dagef: [106 101  87  83]
bif: [ 92 114  95  96]
vedet: [ 96 101 144 143]
lavar: [101  95 107  87]
nasu: [ 96 143  87 107]
both bif lavar:   [95]
order: [ 96 101 143 144]  vedet
order: [ 87  96 107 143]  nasu
both lavar bif:   [95]

nasu: [147 128 119 157 138 132 131 142 129]
doro: [147 128 143 131 129 138 157 132 119]
dadit: [142 129 128 157 131 132 119 148 139]
order: [138 142 157 147 129 119 132 131 128]  nasu
order: [119 128 129 131 132 139 142 148 157]  dadit
order: [119 128 129 131 132 138 143 147 157]  doro
order: [119 132 157 138 129 131 143 128 147]  doro
order: [138 129 157 142 119 131 147 132 128]  nasu

Til: [132 103 130 127 104 125 131 125 113 105 130]
lavar: [129 127 103 125 104 131 125 132 105  97 113]
paka: [113 104 125 102 132 127 130 105 124 131  97]
order: [132 105 130 113 104 125 102 124 131  97 127]  paka
order: [130 105 113 125 131 125 104 127 130 103 132]  Til
order: [130 127 104 125 131 125 113 105 130 132 103]  Til
order: [113  97 105 132 125 131 104 125 103 127 129]  lavar
order: [103 104 105 113 125 125 127 130 130 131 132]  Til
[129 127 103 125 104 131 125 132 105  97 113]  lavar

Til: [134 138 131 151 123 115 140 125 127 114 137 143 126 123 128 150 114 136
 137 136 127 128 143 135 133 131 127 125 126 119 131 122 110 139 130 125
 116 124 116 127 131 140 137 106 139 136 120]
Fudo: [125 114 139 131 114 134 127 140 140 131 115 137 125 137 124 151 123 137
 122 116 136 120 131 131 135 139 116 136 133 130 128 106 122 127 150 127
 138 127 128 126 143 143 126 119 136 110 125]
vedet: [127 130 113 124 120  95 112 112 136 132 131 120 125 148  95 128 149 134
 113 138 134 123 124 124 129 104 134 133 121 134 108 119 142 113 140 127
 107 119 139 131 138 128 141 147 160 132 121]
bif: [127 130 113 137 120  95 112 112 136 132 131 120 125 148  95 128 149 134
 113 138 134 128 124 124 122 104 134 133 152 126 136 131 118 149 113 112
 156 113 131 113 126 146 124 120  87 138 131]
order: [ 87  95  95 104 112 112 112 113 113 113 113 113 118 120 120 120 122 124
 124 124 125 126 126 127 128 128 130 131 131 131 131 132 133 134 134 134
 136 136 137 138 138 146 148 149 149 152 156]  bif
order: [125 110 136 119 126 143 143 126 128 127 138 127 150 127 122 106 128 130
 133 136 116 139 135 131 131 120 136 116 122 137 123 151 124 137 125 137
 115 131 140 140 127 134 114 131 139 114 125]  Fudo
[125 114 139 131 114 134 127 140 140 131 115 137 125 137 124 151 123 137
 122 116 136 120 131 131 135 139 116 136 133 130 128 106 122 127 150 127
 138 127 128 126 143 143 126 119 136 110 125]  Fudo

Fudo: [169 157 123 133]
kugur: [169 123 157 134]
nasu: [169 123 123 120]
vedet: [169 139 123 133]
Til: [169 118 131 118]
both nasu Til:   [169]
order: [157 123 133 169]  Fudo

vedet: [138 132 116 157 117 144 112 129]
paka: [149 142 121 171 124 156 103 130]
Fudo: [150 130 146 148 129 121 156 127]
doro: [136 137 121 155 109 133 117 128]
dagef: [149 146 127 156 130 150 121 129]
nasu: [150 149 121 127 129 156 130 120]
order: [150 130 129 146 127 121 156 149]  dagef
order: [129 112 144 117 157 116 132 138]  vedet
order: [121 120 130 129 150 127 149 156]  nasu
both nasu doro:   [121]
both vedet dagef:   [129]

bif: [123 122 146 127 111 144 125 142 127]
paka: [136 101 116  89 142 131 131 129 131]
Fudo: [121  95 161 132 138 125 123 142 163]
kugur: [121 114 162 114 129 122 120 152 111]
dadit: [137 137 155 147 107 148 118 124 115]
dagef: [104 133 146 127 111 127 123 162 112]
fizul: [121 111 161 132 138 125 115 119 121]
lavar: [145 109 161 114 150 124 118 120 121]
nasu: [124 114 161 120 144 109 121 150 118]
both fizul dadit:   [115]
order: [104 111 112 123 127 127 133 146 162]  dagef
both fizul dagef:   [111]
both dagef fizul:   [111]
order: [120 144 109 121 150 118 124 114 161]  nasu
[137 137 155 147 107 148 118 124 115]  dadit

vedet: [139 110 136  86 116 128 147 154 138 138 117 110  98 138 159 123 143 121
 141 153]
Til: [104 136 127 134 158 162 155 145 105 138 139 110 125  85 128 127 137 143
 128  92]
dadit: [125 144 146  86 102 105 119  97 138 138 109 126 125 149 107 119 131 126
 141 153]
kugur: [125 127 146  86 102 105 119  97 138 138 109 126 125 149 107 119 131 126
 141 153]
order: [ 86 102 105 119  97 138 138 109 126 125 149 107 119 131 126 141 153 125
 127 146]  kugur
order: [119 119  97 141 107 105 149 125 138 146 126 125  86 102 131 138 127 109
 126 153]  kugur

fizul: [172 133 127 132 137 169 147 111 136 169]
vedet: [107 152 154 138 113 129 124 118 113 160]
dagef: [135 147 169 133 127 111 169 137 132 172]
bif: [135 147 169 133 127  94 169 137 132 172]
lavar: [115 108 127 165 112  75 111  92 143 117]
order: [111 127 132 133 136 137 147 169 169 172]  fizul
order: [172 132 137 169 111 127 133 169 147 135]  dagef

dadit: [101 103 141 102 142 134 119]
dagef: [147 125 149 158 138 143 155]
fizul: [102 104 119  76 126 102 106]
doro: [103 134 102 101 143 119 141]
nasu: [141 101 134 102 141 103 119]
order: [142 134 119 101 103 141 102]  dadit
[101 103 141 102 142 134 119]  dadit
order: [125 138 143 147 149 155 158]  dagef
order: [141 102 142 134 119 101 103]  dadit

lavar: [135 131 123 129 114 122 140]
Fudo: [128 127 135 131 126 129 134]
nasu: [114 123 129 140 131 135 123]
[114 123 129 140 131 135 123]  nasu
order: [131 129 135 114 122 140 123]  lavar
[128 127 135 131 126 129 134]  Fudo
order: [135 140 122 123 114 129 131]  lavar
order: [114 123 123 129 131 135 140]  nasu
[135 131 123 129 114 122 140]  lavar

nasu: [125 131 130 131 126 126 125 128 125 126 133 116 133 125 128 126 128 124
 121 130 137 119 129 133 131 131 124 128 123]
paka: [163 114 137 129 127 118 139 114 134 132 135 124 137 130 123 132 144 124
 129 121 140 134 135 132 128 135 127 122 139]
kugur: [124 126 132 126 117 122 131 127 127 127 132 126 130 132 131 136 126 127
 130 126 128 132 125 125 131 121 123 130 125]
vedet: [125 131 130 132 126 127 126 127 126 126 132 117 132 125 127 126 128 124
 122 130 136 121 129 132 131 131 125 127 123]
dagef: [131 128 134 137 126 135 129 124 136 126 125 138 119 130 124 131 134 127
 129 129 122 140 129 124 132 129 134 130 130]
doro: [139 135 135 134 124 137 129 121 139 134 122 163 114 137 124 129 144 123
 127 132 114 140 128 118 132 135 130 132 128]
fizul: [123 120 128 130 131 128 133 131 128 122 128 113 128 123 129 131 120 134
 134 124 129 135 129 130 126 122 135 129 134]
Fudo: [123 126 125 121 119 129 125 130 128 131 116 128 133 133 131 126 131 124
 128 133 124 126 125 131 128 130 126 138 125]
[163 114 137 129 127 118 139 114 134 132 135 124 137 130 123 132 144 124
 129 121 140 134 135 132 128 135 127 122 139]  paka
order: [122 120 131 130 120 113 128 128 128 135 130 129 128 134 131 129 123 122
 129 126 128 123 131 133 134 134 124 129 135]  fizul
order: [123 128 124 131 131 133 129 119 137 130 121 124 128 126 128 125 133 116
 133 126 125 128 125 126 126 131 130 131 125]  nasu
order: [123 127 125 131 131 132 129 121 136 130 122 124 128 126 127 125 132 117
 132 126 126 127 126 127 126 132 130 131 125]  vedet
[124 126 132 126 117 122 131 127 127 127 132 126 130 132 131 136 126 127
 130 126 128 132 125 125 131 121 123 130 125]  kugur
order: [114 114 118 121 122 123 124 124 127 128 128 129 129 130 132 132 132 134
 134 135 135 135 137 137 139 139 140 144 163]  doro

paka: [134 149 150 128 159 133 140 116 151 160 115 127 148 118 131 123 140 112
 146 139 113 113 134 112 113 115 136 171]
lavar: [144 149 150 128 141 133 140 116 146 156 124 127 148 122 130 117 128 112
 146 146 117 113 134 112 132 116 136 148]
nasu: [144 149 150 128 141 133 140 116 146 155 124 125 148 116 130 117 128 112
 146 146 117 113 134 112 132 116 130 138]
dadit: [115 134 122 116 135 164 151 128 157 140 164 136 141 111 117 101 124 153
 148 127 128 106 130 128 164 117 133 104]
Fudo: [126 117 134 130 148 128 148 141 117 132 149 144 128 148 136 123 148 111
 155 127 116 107 162 132 117 146 133 131]
vedet: [144 149 133 132 107 133 128 116 141 148 148 117 148 148 130 117 128 111
 146 162 123 113 134 126 155 117 136 131]
[144 149 133 132 107 133 128 116 141 148 148 117 148 148 130 117 128 111
 146 162 123 113 134 126 155 117 136 131]  vedet
[115 134 122 116 135 164 151 128 157 140 164 136 141 111 117 101 124 153
 148 127 128 106 130 128 164 117 133 104]  dadit
order: [107 111 116 117 117 117 123 126 127 128 128 130 131 132 132 133 134 136
 141 144 146 148 148 148 148 149 155 162]  Fudo
order: [126 148 155 117 132 130 117 128 134 146 144 128 123 149 148 148 107 136
 111 162 133 116 141 113 133 131 117 148]  vedet
[144 149 150 128 141 133 140 116 146 155 124 125 148 116 130 117 128 112
 146 146 117 113 134 112 132 116 130 138]  nasu

paka: [147 162  86 116 129 112 130  81]
dadit: [117 108 130 160  81  81 150  86]
Til: [150 160  81 116 130 108 130  81]
order: [130 116 130 150 108  81  81 160]  Til
[147 162  86 116 129 112 130  81]  paka

lavar: [135 116 140 121 133 137 125 110 144 102 168 125  92 126 118 124 156 137
 146 126 125 119 114 140 132 125 119 135 149 139 158 123]
bif: [129 124  98  98 101 113  77 146 138 157 147 109 127 143  80 116 117  84
 101  79 167 148 127 108 136 154  95 183 122 137 109 106]
kugur: [137 124 113  98  77 143  80 101 154 127 157 129 101 109  84 109 121 116
 108 136 106  95 167 183 146  98 148  79 117 127 147 138]
vedet: [118 144 119 125 135 116 139 140 125 133 159 140 136 121 125 123 119 132
 126 126 168 137 102 114  92 124 110 135 149 146 125 156]
order: [ 77  79  80  84  95  98  98 101 101 106 108 109 109 113 116 117 122 124
 127 127 129 136 137 138 143 146 147 148 154 157 167 183]  bif
[118 144 119 125 135 116 139 140 125 133 159 140 136 121 125 123 119 132
 126 126 168 137 102 114  92 124 110 135 149 146 125 156]  vedet
order: [146 135 126 137 123 133  92 132 119 140 125 149 139 125 135 119 136 110
 124 159 125 168 114 144 121 140 118 126 116 102 125 156]  vedet
order: [136 154  95 183 122 137 109 106 129 124  98  98 101 113  77 146 138 157
 147 109 127 143  80 116 117  84 101  79 167 148 127 108]  bif
order: [ 80 101 154 127 157 129 101 109  84 109 121 116 108 136 106  95 167 183
 146  98 148  79 117 127 147 138 137 124 113  98  77 143]  kugur

kugur: [172 167 104  99  93 125  93]
nasu: [ 94 168 169 114 172 140 140]
paka: [ 95  95 163 169 110 135 147]
Til: [172 139 167  92  93 125 104]
vedet: [ 93  96 116 116 172 139 152]
order: [ 93 125  93 104  99 172 167]  kugur
both paka nasu:   [169]
both kugur nasu:   [172]

dagef: [133  80 111  96 131 130]
fizul: [142 125 127 127 115 126]
lavar: [124 124 118 127 123 128]
nasu: [162 110 148 136 116 131]
kugur: [ 73 114 119 138 124 124]
paka: [ 80  96 133 130 111  96]
vedet: [162 113 148 107 116 130]
bif: [148 117 119 115 137 138]
Fudo: [113 119  73 124 124 114]
dadit: [137 108 107  95 131 124]
both dadit Fudo:   [124]
order: [130 111  96  80  96 133]  paka
order: [ 96 111 130 133  96  80]  paka
both lavar Fudo:   [124]
both bif dadit:   [137]
order: [ 73 114 119 124 124 138]  kugur
[137 108 107  95 131 124]  dadit

